Families of rows that turns and mirrors carry onto each other, the same ones carrying the whole set onto itself: the rest of each named row's family, in list order:
5 families of 6 rows:
q3: [ 18  31  43  45   8  33  12 -32 -16 -65  15  31  -6  42]
q740: [ -4  43 -12 -23 -23  12  22 -44  -1 -28  -8 -25 -20   3]
q550: [ 41  67  16  15   1  44   2 -23 -19 -62  15   9  14   0]
q609: [ 36  40  34  15 -43  36  -9 -36 -17 -44   5  -5  12  18]
q997: [ 37  39  14  29 -11  37   3 -11 -12 -47 -13  37 -13  20]
q286: [ 14  30  -2  -6 -13  49  16 -14 -10 -32  -6 -22   2 -12]
q166: [ 31  43 -11  -5 -23  37   0 -24  -7 -41 -14   1 -17  -1]
q483: [-17  30  40  50  12   7  39 -52  -7 -52  19  16   1  48]
q374: [ 21  68   6 -16  -9  36   8 -41 -13 -53  20 -26   9  -9]
q67: [-13  66  17 -24  -3   8  32 -56  -7 -39  25 -35   6   9]
q773: [-27  35  36  30  -4 -12  49 -42  -1 -27  -3  23  -9  49]
q234: [ 15  26  36  38  18  27  36   5 -12 -37  -8  31   9  29]
q171: [-19  23  50  23  17   5  54 -13  -7 -24  -2  16   6  43]
q212: [ 28  39  26  58 -28  21  12 -36 -13 -41   5  17  31  24]
q472: [ 15  47  22 -36  -4 -23  29 -39  -1 -31   3 -23  -2  34]
q602: [-30  35  14  19  15  -9  50 -66   1 -42  19 -17  -4  34]
q95: [  7  46  14   6  12 -39  50 -40   2 -27   3  -2  16  42]
q71: [ -7  40 -11 -16  12   3  32 -57   1 -46  14 -35 -13  13]
q519: [-27  62  41   0  11 -10  49 -54  -5 -38  27 -10  11  34]
q684: [ 31  44  32 -32 -31  15  -2 -37  -9 -39   4 -23  -4  23]
q208: [ 28  42  -8 -20   8  30   3 -36  -6 -60   8 -21 -20   5]
q437: [  7  36  38  46  -3  12  27 -19  -9 -39  -9  48  -8  45]
q68: [ 41  37  19  11   7  46  -7 -25 -16 -69   9  11 -16  21]
q31: [ 14  41  15  53   1 -17  42 -40  -5 -33   4  18  32  38]
q127: [-18  28  14 -20 -12  26  36 -31  -3 -20  -1 -39  -4   1]
q86: [ 27  64  40  39  15  26  21 -21 -18 -60  18  35  20  28]
q162: [-36  25  38  -6   2   4  54 -30  -2 -17   2 -19  -1  28]
q619: [-33  39  13  -4 -14 -12  44 -53   4 -19  -3 -13 -16  29]
q433: [ -7  61  52  32  21  -2  44 -37 -10 -48  23  25  17  43]
q109: [ 31  28  11  24   2  50  17   5 -14 -40 -11  12   8   1]

The rest of the family of q619: q740, q997, q166, q773, q437
The rest of the family of q234: q286, q171, q127, q162, q109
The rest of the family of q472: q609, q212, q95, q684, q31
The rest of the family of q86: q550, q374, q67, q519, q433

Families of rows that turns and mirrors carry onto each other, the same ones carrying the whole set onto itself: the rest of each named row's family, in list order:
4 families of 8 rows:
q743: [  7 -10  -6  26  16  -8  33   8   0 -19 -19  37  18  -6 -35 -12  16  11
 -23   9 -12  -3]
q935: [ -7   0  11 -12   0 -15   6 -11 -16  -8   7 -31 -43  10 -41   0   2   5
  16  -3  15  30]
q833: [ -7 -18 -34   5 -39  38   6 -16  -6  18 -11  11  18 -23   8  -7  -1  10
 -18  18 -32  -9]
q777: [ 18  -5  10 -29   9  33  10  -4  15  31  -9  -8   4 -15  23  41 -26 -12
  25   5  10   1]
q712: [ 20 -13  16  10  21 -26  -3   3  -8  -7 -15 -21 -19 -35  44   4  10  -9
  -5 -18  -7  15]
q845: [  4 -10 -15  43  26  50   9  13  17  24  10  12  -4  -5  18  36   7  14
   4  12 -21 -15]
q825: [ -4   4   9  -5   1 -14  22 -11  -1   0  20 -45 -40  -4  -5  -4  -1  -7
  36 -18   5  39]
q860: [ 10  11  18 -30  23   4  27  -5   6  15  -2  10  11  -3   9  33 -20 -31
  26 -14  16   7]
q467: [  3  -1 -25   8 -12  32  37  15  27  -2 -13  -5  14 -15  25 -12  -4 -35
  21 -35  -1   8]
q465: [ 25 -13 -15 -14  -7 -11  15   9  -5  14 -27 -11   2  12 -23 -23 -21  17
   6 -26  19  33]
q265: [ 18  -6 -20   3  -4  -2  35  13  12  13 -18 -14   2   2  17 -22 -14   0
  27 -45  -1  34]
q909: [-14   7 -18  34 -10  29 -19   6 -16  12  18 -16  -6 -19  32 -25 -10  34
 -28   4  24  -3]
q936: [  2  20  12 -13  31 -20  31 -11 -16  21  12  24   7  15  -3  17 -13 -15
  21 -28   3  18]
q736: [ 15 -16  -7   8  11  45   7   1  18  39   0  -6  -3 -15  36  40 -15  13
  17  13 -13  -3]
q327: [-10  -1 -21  40  26  47  -3  17  -2  17  16  30   0  14 -20  28   9   4
 -13  11  -3 -20]
q209: [-17   5  12   4   8  -8  13  -8 -13 -24   3  -7 -39   8 -60   7  20   8
   1  12  13   7]
q296: [-18  18   8 -27  -6 -11  -9 -11 -31 -16 -33  10 -19 -13   0   4  10  -5
 -28 -15  25 -18]
q711: [ -5  13  -6   1  19 -12   6 -12 -36  34  19  29   0  30 -24   8  -9   9
   1 -16   0  17]
q752: [-12   9   9   2  -5  15  33  -6  20 -11  25 -42 -27 -21  11   4  -1 -29
  39  -8   6  21]
q938: [ -2 -19 -20  30  -7   7  28 -12  -8   6  -9  30  17 -17  -1 -12  15  28
 -22  15 -42  -4]
q620: [-11   8 -17  17  16  22 -12   1 -27  28  17  31  -1  29 -40  16  -1  10
 -14   2   6  -5]
q439: [ 18 -12  -4  -6   7  -7  15  14  -3 -11 -32  16  12   9 -51 -16  -4  10
 -15  -1  22  11]
q284: [  4  -6  -6  20   0  37 -27  22   5  -8  10 -28   3 -33  22 -12 -10  -5
 -26  11  39  -5]
q917: [-33  -1  -4  30 -12  24  21 -24  -3  -5  19  -9 -34 -17  -6   9  21  35
  -3  36 -25  -8]
q689: [ 17 -10  13  24  24   9  -9  24  14 -22  -2 -24  -3 -42  32   1   6 -27
 -10  -3  20   3]
q594: [-10  -8 -32  -3 -34  54  14   4  17   2 -16   0  22 -24  11  -4  -5 -31
  -3  -4  -6 -12]
q834: [-27   5   7  29  10   3  28 -13  -6 -24  12   5 -36  -4 -36   9  32  22
  -5  25 -10  -6]
q534: [-23   5   3  -1 -21  48  19 -11  22 -11  23 -37 -20 -31   8  10  -1 -22
  24  18   7   1]
q323: [  6  -6  13 -26  -3 -30 -16 -15 -30   1 -31 -13 -26 -20  24   6   4   4
 -16 -16   2   7]
q737: [-31  26 -12  40   3   7  13  -3 -21  -3  14  13 -10 -11  34 -23  11  32
 -27 -15  12 -12]
q652: [-31  -3  -8   9 -30  48  11 -22   6   2  24 -27 -24 -27   5  10   5  14
   6  36  -9 -10]
q183: [-34  35   0  12   6  -5  15  -2 -19 -27 -11  26 -11 -10  11  -6  19   3
 -28 -21  23 -25]

The rest of the family of q917: q935, q825, q209, q752, q834, q534, q652
The rest of the family of q936: q777, q845, q860, q736, q327, q711, q620

Families of rows that turns and mirrors carry onto each other, the same ones carrying the whole set onto itself: the rest of each named row's family, in list order:
3 families of 6 rows:
q955: [-15   6  -8  19  -7  -8  -5  13 -23 -31  18  -8   6 -12 -36  48 -36  -3
  16   7  -7]
q243: [-33   4  31 -14 -19  15  36  11   9 -33  18   6  13 -63 -17   7 -32 -13
  31   0   1]
q257: [-29  20  40 -11 -16  13  34  11   2 -29  12  12   7 -58 -22   8 -37 -14
  21   4   7]
q658: [ 14 -21  26 -34  -3 -29  35  46 -41  38   8  20  27 -19  15  17  -3 -22
   3 -19  23]
q282: [-13  -4 -13   9  -2  -6   2   5 -27 -30  20 -15  -3 -12 -31  52 -31  -2
   5   5 -12]
q258: [-21   1  -9  10  -1 -11   1  16 -25 -40  18  -9   5  -9 -36  33 -26   3
  14  17 -10]
q564: [ 16 -24  22 -33 -12 -29  28  44 -48  38   1  26  26 -18  13   6 -11 -20
   3 -29  34]
q753: [ 15 -16  27 -28 -10 -42  37  49 -37  34  -4  34  26 -20   9  25 -11 -20
   4 -22  19]
q366: [ -1 -14 -11  -7  -4 -32  12   9   5  44  -6  -9  18 -21  13   1   4 -45
 -41  17  26]
q819: [-13 -22  60 -28  10 -10  35  34  18  19 -14  15  26 -23   2  27 -41   7
  38 -10  26]
q943: [ -8 -14  -3 -17  16 -35  19  10  -4  30 -11   3  24 -28  15  -5   9 -45
 -42   7  20]
q245: [ -3 -19  -5 -10   7 -27  14   7  -6  42 -14 -11  26 -24   0   0  14 -44
 -40  11  16]
q500: [-31  12  32 -12  -8  16  33   7   8 -34   6   7   2 -51 -31   2 -39 -18
  21  -6   8]
q585: [-17 -16  49 -14   4  -6  50  39  22   8 -12  24  22 -19   0  32 -41   3
  39 -13  34]
q817: [  1 -31  58 -33   4  -4  36  34  18  13 -16  22  29 -25  -7  35 -45   6
  33 -10  37]
q962: [-27  -8 -20   5  -5   7  -9  14   0   9 -13  -4 -10  14  31  35 -16 -19
 -25   7 -18]
q946: [-30 -26 -24  14  10   6   1   5   2   8  -5 -14  -2   3  36  35 -11 -15
 -13  -2 -12]
q248: [-32 -12 -21   7   3  21  -5   7   0   5   1  -8   4  10  30  38 -14 -18
 -22  -2 -15]

The rest of the family of q245: q955, q257, q658, q819, q248
The rest of the family of q500: q282, q753, q943, q585, q946

Families of rows that turns and mirrors carry onto each other, the same ones carrying the whole set onto itself: the rest of each named row's family, in list order:
4 families of 8 rows:
q754: [-17 -12 -35  16  20 -15  16 -28 -11  -9  20  -8 -12   9]
q223: [-14  -9  -5 -33  -1   9 -35  15  -2  11 -14 -16  11 -48]
q800: [-14 -49 -32   5 -26 -25   7  10 -26 -17 -20  -4  -7 -28]
q852: [-13   2  12   6  -3 -10   8  12  -5  45  16 -34  -3  -2]
q659: [ 19  11 -11 -22  31  -4 -40   2 -31 -20   8 -17  -2  14]
q4: [ -5 -42 -35  -2 -33 -28  16  16 -25 -18  -3   3 -10 -20]
q379: [ -8 -32   5 -56  -8 -15  23  18 -33   3  14 -33 -27  -1]
q758: [ 26  10  12  -1 -23 -38  -8  -3 -12 -12 -23  22   3   6]
q290: [  2  -7   2 -42   0 -32   8 -25  13 -28  -3  27 -23 -24]
q264: [-21  10  15  -4  -5 -11   4   7 -13  40   8 -30  11   8]
q864: [-10 -27   2 -43  -6  -3 -27  18  13  -5 -16 -15   9 -49]
q893: [  6 -26   4 -53  -7  -7  14  24 -37   0  15 -34 -36 -13]
q486: [-10   0  14  -9 -13  -4   5  17 -21  44  10 -41  -1   0]
q848: [ -9  11  10  -2  -4 -28   8  13 -11  45  10 -32   5  -2]
q611: [ -4 -41 -12 -59 -11  -6  18  19 -33  -5   5 -27 -30  -8]
q548: [  9  -1  11 -26  25   2 -47   4 -26 -19  12 -32  -3   4]
q484: [-11 -46 -36 -13 -35 -25  10   4 -22 -17 -17   4   4 -18]
q381: [-12  -8 -29  13  29 -20  24 -28   1 -13   8 -11 -16   4]
q747: [ 15  16  18   8 -16 -40 -25  -6 -16 -10  -3  15   6   9]
q256: [-10 -34 -43   3 -29 -25  19   5 -14 -16 -12  12  -6 -16]
q12: [ -7 -30   0 -54  -1 -20   7  17 -51   1  14 -31 -32  -6]
q76: [ -4  -5 -32  19  21 -13  11 -21  -1  -7  18   1 -28   5]
q37: [ 15   1   9 -24  20   0 -46   2 -31 -23   8 -16  -2  21]
q98: [  0 -10   7 -54   3  -9  13 -26   5 -18 -13  17 -31 -28]
q485: [ -3  -7  -1 -53   4 -14   7 -26  16 -22  -4  21 -13 -31]
q985: [  9   7  13  -4 -23 -44 -11 -13 -11  -6 -12  27   9  14]
q686: [  6 -14  -2 -46   2 -19  11 -21  17 -21  -1  16 -32 -38]
q160: [-12   8 -26  17  20  -9  17 -24 -11   2  22  -9 -17  15]
q207: [ -4 -16  -4 -31  -1  11 -37  25   6  -6 -13 -17  12 -43]
q621: [-18 -19  -1 -38  -3   7 -30  14  -2  -3 -13 -25  25 -40]
q392: [ 23  14  20  -3 -25 -38 -15 -10  -8  -6  -5  27  -3   2]
q760: [ 17   7   7 -11  27  -3 -40  12 -31 -21  17 -21 -13  11]

The rest of the family of q160: q290, q864, q486, q611, q548, q747, q256
The rest of the family of q484: q264, q893, q76, q985, q686, q621, q760
The rest of the family of q392: q754, q852, q4, q379, q37, q485, q207

